In the rows, 128 means zero.
Turns, then the turns between two rows, first turn first; the first pair answered
guz:
[138, 122, 120, 122, 130, 124, 126, 134, 129, 100, 108, 119, 117] |-> [157, 136, 118, 136, 123, 135, 145, 134, 123, 125, 141, 124, 135]
[137, 131, 131, 104, 118, 106, 119, 134, 119, 165, 110, 115, 131] |-> [115, 145, 119, 126, 122, 120, 116, 125, 129, 170, 128, 112, 143]
[165, 123, 145, 117, 117, 109, 114, 135, 116, 146, 140, 144, 121] |-> [112, 141, 122, 149, 132, 129,  97, 122, 135, 144, 161, 135, 132]
nefe:
[120, 147, 139, 141, 119, 130, 119, 118, 128, 179, 161, 130, 143] |-> [139, 142, 154, 127, 112, 123, 134, 125, 117, 181, 151, 128, 140]
[147, 167, 136, 130, 118, 137, 112, 136, 130, 145, 165, 142, 147] |-> [158, 164, 144, 124, 117, 134, 127, 140, 121, 148, 157, 144, 143]
[167, 120, 107, 145, 121, 151, 134, 140, 106, 111, 169, 156, 140] |-> [162, 114, 107, 146, 122, 148, 114, 135, 114, 111, 174, 155, 135]
lim:
[116, 127, 128, 147, 133, 145, 123, 118, 135, 142, 167, 138, 153] |-> [110, 117, 155, 126, 129, 120, 105, 116, 129, 159, 141, 127, 136]
[149, 120, 149,  99, 142, 135, 122, 120, 122, 115, 112, 143, 138] |-> [151, 122, 135, 107, 146, 142, 129, 120, 126, 103, 118, 148, 143]
[ 99, 141, 121, 154, 145, 141,  94, 113, 141, 145, 168, 126, 138] |-> [ 96, 133, 141, 140, 143, 122,  80, 113, 137, 159, 152, 120, 130]
[102, 120, 139, 123, 128, 116,  84, 112, 130, 130, 139, 122, 117] |-> [ 97, 124, 114, 135, 137, 136,  93, 114, 138, 101, 138, 131, 121]

Each pair is two turns apart.
[159, 134, 141, 129, 123, 142, 200, 145, 113, 120, 135, 136, 139] |-> [104, 156, 145, 153, 129, 144, 159, 123, 128, 164, 169, 121, 151] => guz lim
[ 94, 125, 125, 129, 159, 145, 151, 146, 135,  84,  92, 121, 123] |-> [159, 128, 158, 112, 133, 137, 182, 152, 106, 132, 115, 132, 130] => guz lim
[162, 134, 150,  93, 111,  90, 161, 145, 111, 115,  85, 123, 126] |-> [177, 153, 117, 121, 116, 120, 188, 147, 115, 109, 122, 138, 151] => lim lim
[130, 133, 140, 144, 127, 119,  82, 116, 136, 152, 164, 143, 145] |-> [117, 116, 117, 143, 140, 124,  80, 126, 149,  90, 130, 147, 128] => guz lim
[180, 135, 142, 155, 117, 134, 141, 124, 101, 160, 161, 150, 147] |-> [123, 149, 144, 168, 122, 129, 110, 108, 116, 181, 163, 128, 148] => lim guz
[100, 123, 115, 126, 125, 143, 163, 127, 127, 109, 113, 120, 131] |-> [109, 129, 116, 128, 119, 145, 172, 128, 124, 122, 128, 123, 139] => guz guz
[121, 121, 121, 130, 140, 138, 123, 116, 149, 116, 120, 142, 127] |-> [131, 122, 142, 125, 132, 125, 120, 111, 138, 149, 131, 139, 130] => lim lim
[144, 131, 122, 108, 107, 115, 163, 134,  99, 120, 148, 158, 123] |-> [120, 118, 122,  98, 115, 105, 142, 136, 108,  93, 116, 149, 106] => guz guz
[130, 122, 128, 140, 133, 120,  84, 129, 128, 132, 144, 134, 130] |-> [136, 112, 122, 130, 135, 121,  88, 137, 128, 105, 127, 137, 121] => guz lim
[123, 144, 147, 109, 129, 112, 144, 124, 110, 151, 100, 106, 128] |-> [141, 150, 124, 123, 130, 130, 173, 131, 108, 137, 114, 117, 139] => lim guz
[124, 138, 135, 130, 125, 121,  86,  96, 145, 142, 137, 134, 127] |-> [133, 126, 119, 122, 131, 123,  95, 109, 146,  95, 108, 137, 116] => guz lim
[ 96, 151, 129, 135, 123, 133,  98, 125, 136, 189, 174, 127, 151] |-> [156, 130, 159,  98, 107, 113, 117, 141, 112, 197, 153, 135, 141] => guz guz
[166, 122, 116, 125, 116, 125, 163, 129, 114,  97, 122, 146, 112] |-> [127, 115, 106, 128, 130, 121, 138, 123, 130,  75, 106, 138, 100] => guz guz
[134, 132, 125, 148, 124, 139, 121, 130, 133, 133, 164, 137, 139] |-> [165, 115, 141, 125, 118, 126, 128, 137, 121, 129, 145, 142, 127] => guz guz
[143, 142, 130, 134, 124, 124, 143, 149, 115, 145, 121, 144, 162] |-> [124, 130, 125, 123, 136, 119, 133, 149, 122, 112,  87, 139, 144] => lim lim
[142, 133, 154, 113, 121, 114, 162, 131, 121, 149, 114, 121, 125] |-> [ 92, 145, 142, 133, 129, 120, 136, 117, 139, 153, 125, 108, 130] => guz lim
[130, 126, 145, 104, 146, 146, 143, 162, 135, 139, 108, 133, 118] |-> [123, 137, 125, 126, 149, 162, 151, 159, 141, 133, 125, 135, 128] => lim guz
[ 90, 148, 120, 172, 126, 142, 117, 111, 154, 129, 136, 114, 144] |-> [ 87, 137, 148, 148, 121, 116, 101, 110, 148, 147, 118, 105, 132] => lim lim
[ 95, 138, 117, 123, 130, 102, 118, 116, 131, 136, 112, 114, 118] |-> [125, 127, 114, 112, 128, 105, 141, 130, 123, 113,  96, 125, 113] => guz lim
[125, 124, 125, 136, 114, 128, 135, 114, 133, 149, 147, 134, 132] |-> [109, 118, 113, 140, 122, 135, 131, 120, 142, 122, 133, 137, 127] => guz lim
[117, 136, 121, 140, 139, 146, 136, 137, 145, 124, 137, 120, 157] |-> [138, 128, 120, 134, 136, 146, 146, 143, 141, 113, 130, 126, 154] => guz lim
[114, 138, 159, 117, 120, 119, 147, 121, 118, 162, 117, 108, 130] |-> [105, 133, 160, 111, 122, 113, 138, 119, 120, 154, 104, 106, 123] => guz guz
[113, 132, 161, 132, 141, 134, 135, 129, 135, 152, 115, 125, 123] |-> [138, 125, 158, 126, 141, 139, 155, 136, 127, 142, 111, 131, 122] => lim guz
[159, 115, 148, 109, 112, 114, 107, 140, 125, 129, 127, 150, 113] |-> [122, 126, 154, 121, 117, 112,  87, 127, 134, 150, 138, 138, 118] => guz lim
[159, 138, 123, 131, 121, 136, 142, 138, 126, 116, 133, 148, 141] |-> [134, 150, 128, 142, 121, 134, 125, 125, 131, 145, 150, 143, 149] => guz lim
[105, 122, 112, 123, 146, 120,  95, 125, 141, 106, 125, 134, 136] |-> [158, 113, 124, 103, 134, 115, 125, 139, 122, 108, 115, 143, 134] => guz lim
